Each row is where one point has got to under a steady rotation. How many steps took it there?
The counts run from 0 to 267.
[  3 -14   6   1 -25  -2 -25 -11   2  -2   0  -3  11   6  17  17  11  18
   3  -9   8  19  10 -37 -11  -9 -14  10 -10 -15  -8   7 -17  20  -9  -4
 -10   1   4  12  -6 -14   3 -15  -5  10 -17   9  11   0   1 -13 -14  -1
  22  -7  -1  -7  23   7 -19   8  -1 -15  24  21 -31 -23   8  26 -18   1
   0  -4 -12   3 -10 -23 -31   0  30 -13 -17  -7 -24   4   8 -15   5]
193
[ 16 -18  29  18  -1   9  10   7 -24 -12  11   3   6   0 -36  30   9  -1
   6   9  -5  -7  -8  20  -4  -4  -3   2 -10 -12   4  -2 -10  -3  35 -18
   0 -10  19   8   6 -10 -33  -5 -11  -2  -3  16  -4  -3 -10   2  -4  18
  11 -19   5 -14   2  12  21  -3 -19  -3  27   2  -7  15 -12 -15  26  -4
 -13  13   3   8  -9  -7   8  32   4 -13  -9   0   3  11  12  -9  11]
162
[ -5   7  13   8   4   6 -14   5  -6  -7 -14  10   7   0  -4 -14  18  23
   8  -1  10   7   6 -14 -23 -23  -1  25  -7  -8  -5   5 -29  17   6  -4
  -6  19  13   3 -12 -19   8   3 -13 -10 -21 -10  20  10 -22 -10 -11 -13
   3  -6  -4   3  22  21   8  -6   5 -14  -3   2 -19 -25 -12  12 -12   4
  -4   4 -25   2  -7 -20 -19  17  34 -11 -14   2 -34   3  -5  -8 -30]
125
[  3 -15   0  -5 -10 -18 -29  18  20   8 -20  10   9 -16  18 -37   5   1
   8   6   6   5  -7   3  -8   4  -6   9  23 -13 -20  -7  -3   4 -24  -8
  12  31   6   7  -4  -7   9 -13 -16 -31 -11  -8  16  -2 -22   7 -13 -16
  -8  11 -14  -3 -20   7  12  -1 -20  13 -26   2  12 -34  10   9 -16  18
   7  13 -18 -13  -2 -10  -3  12  13 -10   6   7 -21   2  -9   4   2]
69
[ 16 -17 -14   6  16 -15 -13  12  13 -16  -9  19  15 -16   8 -17 -26 -15
   5  -7 -11  13 -20  -2  20  10  19 -19  10  29 -10   2  20   0 -14 -18
  -8  11  -1  27  -4  -1   6 -16 -16  -2   9   4  17  15 -22   0 -12 -17
   1  17 -23 -13 -13   2   5   6 -16   5 -38 -10  21  -6  28   1  -4   6
  18   3  -4   6  17   1  14   4  -9 -22   8   9   7  -5   8  -4  20]
81
[  7   6  -1  -1  10  -2  20  -3  -9 -26  19   4 -20   5  -3  22 -12   2
   2  10  -1  -1 -12  10  11  -9  -5 -15 -16  23   8  15   1  10  -3 -31
 -19  -7  24 -16 -10   8 -15  10   4  24  30   5  -9  -6   6 -15  -3  16
  20   3  -6  -4  -6  14  -2  -4   3 -17  12  -4 -10  49   4  -1  26   6
 -16  -6  12   9   7   2   6  -4  -1 -15  -6  -8  20   1  36   9   3]
142
[-31  22 -27  -1  -4  12  24 -12 -16  20  -5  -5   5  12  15   2  21  -7
   1  -3   4  -1   2  -3  18  15 -14  -7   4 -18  -1  -7  18 -18   4  22
  10   1 -45  -4  12   9  15  12  20 -14 -24   2 -10  -7  11  -9   3   5
 -17   6  13  15  -7 -13  -8  -8  -2   9 -26  -5  -4   5  -8  -1  -9 -21
   2  -7   7  -8 -10   7   1 -23   1  26  19 -13   1 -15 -29   2 -15]
167
[  1 -10 -25 -10 -11 -18 -25  -8  25  23  -7  -2   2   6  40 -10 -11  -5
  -8  -7  -4  18  16 -29  15  15 -16  -5   4 -12 -15  -7  16   1 -42  11
   4   7 -24  -1   2  12  15 -16  14   5   6  -6   5  -4  10  -4  -4   0
  -3  19 -12   0  -7 -24 -26   6  12   9 -13  14  -8 -24  19  21 -18  -1
   7  -8   8   3   7  -1  -4 -31  -8   9  -2 -11  -1 -21  -4   0  16]
31
[ 12 -13  31   0   8  -2 -31   8   8   8  -1  -4   0   8 -15 -16   7  24
   3   8  12 -12   6  18 -25 -18  -7  25   8 -24  -9  -4 -20   3   3  -4
  15   3  29   1   0 -15 -13 -14 -14 -27 -12 -13   9  -5 -17   9   4   7
  -7 -23  -4  -1   5   9  28  -8  -1  13  12  -2  -2 -34 -12   2  -1  18
 -10  14  -8   6   4  -6  -5  25   9   4 -22   8 -23   8   2  -6  -9]
57
[-16  22 -17   6   0   1  17  14   6  -3  -9  -7  -1 -14  24 -21  15 -22
  -2   9  16  -6 -21  23   4   9   4  -9  18 -16  -4   9  10   1 -10  -3
  23  23  -1 -11   5   0   7  14   7 -32  -6 -10   2 -16 -20   0  -5 -16
 -12  13  17  14 -32   1  19 -16 -23   3 -29 -10  28   2 -12  -2  -6   3
  -3   8  -3 -20 -14   3   7   8   8   3  30   0 -15  -4 -31   9 -25]
118
[ -2 -10 -11   7 -13 -19 -17  15   4  -6 -18   9  18 -21  21 -15  15 -15
  -3   1   2  12 -18   3   8   2  -2  -6  10 -16 -13   3   0   3 -17 -23
   6  33  -2  16   1 -13  -1  -5 -17 -24  -5   4  21  -5 -30  -6 -23 -16
   6  12  -9   0 -17  16  10   2 -30   2 -24   3   9  -9  12  11 -10   9
   5  13 -14 -13 -14 -18 -10  20  21 -19  16   0 -31  12 -13  -1   4]
127
[  2 -19  -5  -5 -19  10  -5  -2 -11  18 -11  18  11   0 -26 -17   7  16
  20   4 -31   8  24   4  13  -2 -12   0  25  12  -1 -22   5 -33  23   3
  -5  -5 -33  18   1   5   7 -16 -27 -11 -16  10 -13  12  12   9  18  -3
  -8  -6  -5 -11   6  -8  -1   5  -3  28 -34  -6   0  -7  14 -14  -5 -15
  17  -4 -19  18  24  12  -2  -1 -17   9  -3  -2  21 -15  -9   2  -1]
227
[ -7  -7 -20  10  -4   9  18   6   2  17   3  12  -6  -9 -10 -17   0  -8
  -3  14 -29 -18  -6  24  23  10   0  -8  21  19   0   0  20 -13  -1  13
  12  16 -18  -8   7  20   3   8  -3  -2   9   1 -16   5  12   2   3  -7
 -24  15   9   3 -16  -5   2  -1 -20   9 -21 -19  10  31   8 -17  -1   0
   6   1   8   6  13  15  33   9 -27  -2  23   5  22 -17  -5  38  -6]
62
[ -5  16 -12  -7  15   8  20  10  17 -22 -11  15  -5 -13  -6 -35 -19  -6
   4   3  -9  -9 -20  18   1   3  22  -7  15  42  14   6  21   9   0  -8
  -3   9   3  -3  -2  14  11   8 -12  -2  11  -9  -2  10  -8   6   8 -15
 -12  10   2  13 -24   3  11  -8 -15   1 -39 -20  31  25  10 -12   6  10
  10  -7   1  -2  16  12  22   0 -13 -18  17  16  24  -7  13  17 -12]
72
[ 23 -11   1   9  18 -12  15  10 -14 -23  -1  17  22   1 -16  19 -14 -16
   8  -6 -15  13 -18   5  21  18  25 -15 -10  17  -4  -8  12 -12  18 -31
 -15 -17  -4  31   4  -4 -14  -3  -8   1   8  19   8   6  -6  -4  -2  17
  18  -3 -16 -21  -6  -4   9   3 -12   8 -15   0  11   7  13 -14  22  -2
   4   7   1  10   5   7  13   4 -14  -9  -4   3  18   2  12 -19  28]
150
[  4   8  22  16  18  -4   6  11  -1  -9  14 -20   3  -3   5  13   6  -8
 -11   4  25 -17 -18  22 -11   2  11   8  -6 -36  -3  10 -15  10   1  -2
  25  11  28 -21   9  -5 -18   5  25 -13  -6  -4   4 -11 -21   1  -6   5
  -9  -5  13  12  -4  11  21 -16 -18 -13  31  -9   5 -10 -31   6   9   4
 -23  10  15 -18 -28  -5  13  20   5   4  -2   5 -32  12 -16   3 -12]
106
[  7   9 -19   7  10  -3  20   1  19 -20  -1   3   9 -11  14   2 -22 -36
 -13 -24   5   8 -18  -6   5  23  33 -19  12  16  14   1  25  15  -4   7
   5  -2  -9  15   7  15   5  -2  14  13   3  -7   3  10   5  11  -3 -12
  -6  16   6  10 -19 -16  -5  18 -13   5  -1  -2  33   4  13   5 -12  -8
  16 -14  23 -13   8  11  22 -15 -17  -9   4  20  22  -3 -13   6  24]
255
[  5 -12  -2  -5 -23  26  14  -6   2 -14  12   6 -24 -13 -18  -6  -5   5
  -4   6 -22 -14   8  20  -5  -9 -16   2  19  30  19   8   1  12  -5  -5
  -8   6  14 -11  -2  20  -6  -7 -27  20  21  -1 -18  19  15   6   4  -7
  -1   3  14   4  -3   8   5  10  -5 -16  19  -2 -19  42  10 -10  -1   8
  -5 -15   9  13  18   0   9  17 -10 -23   0   6  17   0  26  34 -10]
16
[-11  14 -35 -11 -13   7  13   3  27 -15  -5  -7  -3 -15  25 -19  -6 -31
 -11 -16  19   7 -23  -7  -9  17  13  -6  18  11   9  17  20  25 -22  10
  17  13  -2  -3  13  10  17  -2   5 -11  -2  -4   2   6   5   9 -10 -21
  -6  13  15  25 -32  -5   3   9 -25  -1  -5   6  26   1   4  16 -24   4
   9 -17  16 -21  -3   2   4  -9   7 -16  17  12   1   0 -12   7   5]
244
[ -3   7  13 -19  -9   6 -19   2  10 -14  -9  -3   6  -5  -3  -9  14  16
   7   2  22  13   5 -11 -28 -18 -11  17   2 -12   1  13 -18  13   9 -21
  -2   4  15  16   0 -18   0  -9 -24 -19 -18   0   6   1 -18   3   2  -6
  18 -13   7   5  15  25   2  -5  -5  -7  11  10  -9 -13  -1  10 -11   3
  -1   0 -27   0  -5 -17 -34  21  41 -22 -10   1 -28  18   5 -20 -10]
183
[  4  22 -22 -14  15   3  25  -4  22 -21   9  -4 -14  -4   1  -5 -30 -14
  -6 -14   0   7 -15   3   6  15  22 -14   8  25  13   6  30   5  -4  -3
   4 -22   1  -5   4  19   6   0   3  11  17 -11  -9  10  16   3  10   3
  -4  13   7   5 -24 -15  -4   5  -4   3  -6  -4  31  16  11   0   4  -4
   2 -19  27   0  17  18  17 -27 -25  -3   1  13  35  -6  14   4  14]
256
[  6  -7   0 -18 -25   2 -19 -14   0  -2   7   7 -14  11   5   8   3  22
  10   4  -2  17  17 -26  -5 -21 -29  10 -10  -5  -4   9 -21   8  -6 -13
 -19  -8   6  -5 -11  -2  -5 -12 -18   9   7   5   0  -1   4 -14  -3   9
  25  -4  -8 -10  20  11 -14   8  13  -8  21  25 -44  -2   9  19  -3  10
  -8  -2  -9  22   7 -19 -33  -3  23  -9 -19 -16 -10   2  27 -12  -4]
192
[  9   3   8 -24  -6   1 -15 -13  16   0   1   3 -17  15  -8  -3 -18  39
   7  -2  -2   8  30 -16 -13 -21 -21  17  -3  20  -3   7  -9   9  -7 -10
 -14 -17  10  -7 -14   7   7 -19 -17  22  12  -3  -5  13  13  -3   9  10
   8  -6 -12 -11  20   6  -5   8  30   1  15  13 -24  -6  10   5  -3   9
  -2 -14  -7  26  32  -5 -14 -15   6  -9 -27  -8  11  -5  37   0  -1]
249
[ 20   3  25  18  30  -1  19  12  -1 -30  20  -3   9  -6 -24  21 -15  -3
  -1  -7   6   1 -14   7 -10   0  34  -5 -19   8   6   6  -8  23  20 -14
  -2 -10  33   0  -3  -2 -14   0  16  23  12  -9   8   5  -2  -2   1   9
  -1  -4   4  -7   9   9  11  -3   3 -17  37 -12   4   6 -18 -11  16   4
 -11   4  17   0  -4  -4  23  15 -10 -11 -28  24   5   3  20   1   7]
94
[ -6  -9   6  13 -29  14   8   6 -12  -8  -4 -11  10 -17  -1   9  32  -7
 -14   3  16  -2 -16  17 -15  -5 -10   8  12 -23   3   5 -10  11  12   0
   8  21  10   0  15  -9 -16  -7 -11 -22 -20   9   2 -15  -7  10 -14 -12
   6  -7  23  18  -4  12  15  -1 -35 -11  23   4  -1  13 -11   4  -5   0
  -3   9 -10 -17 -24 -16  -8  35  25 -14  10   4 -31  20 -14   9  -7]
174
[  9   5  21  10  31 -10   7   8   4 -18  27 -12 -15   3  -4  18 -17  -3
  -8   4  22 -16 -19  18 -16  -8  18   5 -20  -3   3  23 -13  27   5 -18
   3  -6  42 -18   0  -6 -24   7  19  10  23  -9   4  -8 -14  -5  -4  17
   3  -2   6   0  -6  12  16  -9   4 -15  38  -3  -2   8 -24   0  24   9
 -20   2  17   7  -6  -6  18   9   0  -9 -14  14  -7   8  19   3  -4]
95
[ 15   9   5 -15   5  12  13   7  27 -37  14  -3 -19  -6 -15  -2 -24   4
  -8  -4  10   4  -6  15 -16 -12  13   8  10  32  18  18   1  32   3 -22
  -2 -14  32  -5  -5   6 -14  -2 -21  14  24  -8  -8  11   2   3   3  -5
  10   1  10   0  -6   7  10   0  -2 -13  21   8  10  17   6   2   4  13
  -9 -19   9   6  14  -2   6  10   1 -34 -15  20  20   4  41   4   2]
26
[ 13  12   7   2  29   6  19  11  10 -39  11  13  -2  -9 -18  -7 -25  -7
  -2  -9   3   2 -17   9  -4  -7  41  -7  -7  43  12  10   7  27   9 -15
 -13  -5  24   3 -14   8  -3  10  -2  18  18  -9   3  21 -13  -2   4  -9
   5   6  -2  -3  -2  13   6  -5  -5 -14  -1  -9  19  22   7  -8   9   5
   0 -15   8   4  11   7  23  -1 -12 -27 -13  18  26   3  22   6   2]
83
[-11   0 -14  -3 -20   0 -21  -9  19   5 -29   5  16  -1  23 -23  -1   4
   1 -17   4  21   7 -35  -3   2  -3  12   9  -5  -9  -9  -2  11 -17  16
  -1  12 -23  16   1   1  22 -15  -6   0 -25 -13  13  20   0   2  -7 -25
  -4   9  -2   5   7 -14 -24  11   2   6 -22  11  -2 -33  16  28 -36  -4
  15 -10 -11  -4  -4 -14 -18 -10  14 -10   0   3  -9  -5 -25  -4   1]
21
[ 13 -20  24 -17 -17  10  -9  10  -2  -6   2  -5  -1  -7 -40 -12   1  23
   2   5  -6  -8  10  22 -24 -15 -11  19  17  -2   5   3 -16   5  26 -18
  14  -8  33   4   4 -10 -26 -20 -34 -20  -5   0  -6   7  -6  14   4   8
  -1 -18  12  -5   0  13  26   3 -16  12  17   4   3   6   4  -8   4  16
   0   3 -15   5  12   3  -5  30  10 -18 -13  14  -7  14  21   0 -13]
230
[ -3 -15 -15   3 -27   3   0   3   7 -15 -16   4  13 -23  25  -6  12 -28
  -9  -3   9  16 -21  -6  -2   9  -6  -5  16 -11  -6   9   3  15  -7 -13
   8  23  -2  11  10   3  -4 -16 -17 -17  -9  13   4  -4 -15   4 -22 -17
  12   8   6   9 -17   9   1   9 -36  -2  -3  13   6   4  10  21 -18  -2
  11   1  -6 -17 -17 -24 -21  24  26 -20  17  -1 -21  16 -14   3   6]
185
